Each row is where one point has got to under a steady rotation. How many steps took it there?
The counts run from 0 to 232.
[ 19  13  -6   6  -3  -7  32 -24 -22 -38   9  -8  -7   8  23 -13   8  28
  -9 -10 -17 -10   0  15  45 -24  -5  13   0  27  23   3] : 34
[-19  13  -1 -28  19 -29   8 -39  -5   5  23 -21 -34 -17  22   6 -10  -4
   5  20 -28   2  -6  -1   8  15 -13   1 -28 -13  14  26] : 130
[ 29  37   0   3 -13 -19  33 -34 -11 -13   4 -24 -24  15  11  13 -11   5
  -2  -7  -5 -14 -21 -10  32 -22   1 -15  -7  27  21   4] : 166
[  8  23   9  -3 -14 -20  35 -54 -10 -20   1 -25 -22  23   7  16  -3   5
 -12 -28   4 -22 -25 -12   6  -5  -8  -4   1   5  19   5] : 173
[ -5   1  10   1  -2 -22  32 -40 -31 -42  10  -5 -12  23  12 -16  16  15
 -19 -26 -14 -24  -1  21  10  -2  -6  10   3  14  19   8] : 42
[-26   2   5 -28  14 -28  13 -48  -9   0  16 -17 -36   4  15  10 -10  -3
  -9   1 -27  -5 -12   2  -6  20 -18   7 -22 -22  20  18] : 125
[ -1   5  -5  -9   2 -15  25 -36 -13  -6  10 -14 -42  32   2  13 -26   4
 -14  -8 -33   4  -6   1  11 -11 -22   7 -14  -9  45   4] : 116
[  4  18  -8  -6   2   5  26 -49   3 -23  14 -36 -13 -10  17   5  -5  24
   5  -1  -1  10   2 -21  35 -15 -29  20 -11 -15  17  12] : 193
[ -1  24  21 -25  -1 -30  15 -36 -10  -5   6 -11 -11 -13  35  10   4   2
 -13   2 -12 -28 -38   9  24  19  17 -10 -24  16   0   3] : 152
[-12   9  13 -17   1  -6  21 -44  -5 -28  10 -15   7 -23  41  -3  15  23
 -12 -18   4 -12 -20  -3  31  17  -3  31  -8  -4   6   9] : 17
[ -2   8  10 -10  -4   7  26 -48  -1 -26  10 -28   4 -13  29   4   1  25
 -13 -12  10  -1 -15 -14  41   3 -14  30 -15 -16  14   1] : 12
[ 20  15  -8   6  -1  -7  31 -22 -21 -37  11  -7  -6   4  25 -13   8  27
  -6  -7 -17  -8   1  14  47 -24  -4  14  -1  29  21   7] : 33
[-15  12   2   5  12 -34  27 -31 -28 -35  29 -15 -25   2   3 -26  10  -3
   7  -6 -17  -5  22   8   1  -3  -9  -1  -3  12  19  36] : 51
[ -2  32 -13  -6   8 -20  25 -47   1 -17  21 -33 -25 -18  14   1   1   5
  20  -6  -1   5   1 -27   9  -6 -21   7  -1  -1  13  36] : 186
[-35  10  30 -12  12 -21  12 -19 -12 -21  32 -11  -5 -27  25 -18  -7  -6
  -4   1 -14   6   2  -3  25  27  10  14 -30  -4  22  19] : 75
[ 20  43   1  -7  -3 -33  24 -24 -10  -7  11 -16 -22  -9  25   6  -2  -1
   6   5 -12 -17 -24  -4  29  -7  14 -20 -12  37   9  16] : 160
[  0  12  21  -3  -6  -4  21  -6 -13 -20  13   0  -8   4  26  -1 -25   9
 -21 -11 -25   3 -16   3  52   0  14  16 -25  17  44 -12] : 89
[ -9  29  -2  -9   3 -31  27 -54  -4 -17  15 -27 -26  -7  12   5   7  -1
  10 -21   2 -11 -12 -22  -9   7 -14   3   5   1  11  33] : 181
[  2   1   8   3  -5 -16  33 -38 -30 -42   7  -5 -10  24  14 -13  13  20
 -21 -24 -14 -22  -2  22  20  -9  -7  12   2  15  21   2] : 40
[-12  14   6 -23  11 -15  15 -39  -8 -31  17 -11   2 -33  42 -12  24  23
  -1  -3 -11 -13  -9   6  27  15  -4  21 -10   6  -5  18] : 207
[ -5   9  24  -7  -7 -10  22 -11 -16 -20   8   5  -9  12  26   2 -20   8
 -27 -22 -26  -6 -23   8  40   7  15  17 -19  17  42 -12] : 92
[-17  -3  23   5   2  -2  27 -36 -18 -33  26 -28 -14  12  -4 -14 -15   4
 -13   1  -8  10  19  -1  29  -5 -16  11 -28 -21  33   4] : 63
[  4   6  19   1  -9 -14  33 -35 -31 -47  11  -8  -5  21  14 -14  14  17
 -24 -18 -12 -23  -4  20  23  -6  -1   3  -7  20  13  -3] : 226
[  3  12  -3 -10   1   9  25 -52   2 -26  12 -34  -8  -8  20   5  -3  27
  -2  -4   0   6  -2 -16  36 -11 -28  23 -13 -19  16   5] : 195
[-29  15  26 -11  13 -20  11 -12 -11 -20  34  -9  -6 -31  27 -18  -9  -6
   1   4 -17  10   2  -4  32  22  13  13 -30   4  24  20] : 77
[-16  10   5   3  11 -37  27 -35 -30 -37  26 -11 -23   5   6 -25  15  -1
   2 -12 -17 -12  15  12  -3   2  -7   2  -1  13  16  33] : 49
[  6  22  -2  -2  -1   3  28 -42   2 -20  20 -39  -9 -18  19   4  -7  16
   6   3  10  13  -1 -26  41 -11 -19  17 -15 -12  17  16] : 6
[  0  25 -12  -5   8 -35  21 -12 -16  -7  18   1 -42  10  14   0 -18  -5
   5  -9 -41   3  -6   1   9  -7   0   1  -4  28  42  24] : 107
[ 12  24 -11  -2   6 -15  23 -18 -15 -31  16  -6  -4 -23  38 -16  14  23
   6  -2 -16  -5  -2   7  44 -11   3  16  -1  33  13  21] : 28
[ 18  13   8   2  -7  -5  31 -25 -24 -43  11 -11  -2  10  21 -14   9  26
 -15  -3 -15 -13   0  18  46 -20  -3   5 -11  25  14  -5] : 221
[ 13   5   2   6  -6  -9  33 -32 -26 -41   6  -7  -8  20  18 -12   9  26
 -17 -18 -15 -16  -1  20  34 -19  -7  14   1  21  23  -1] : 37
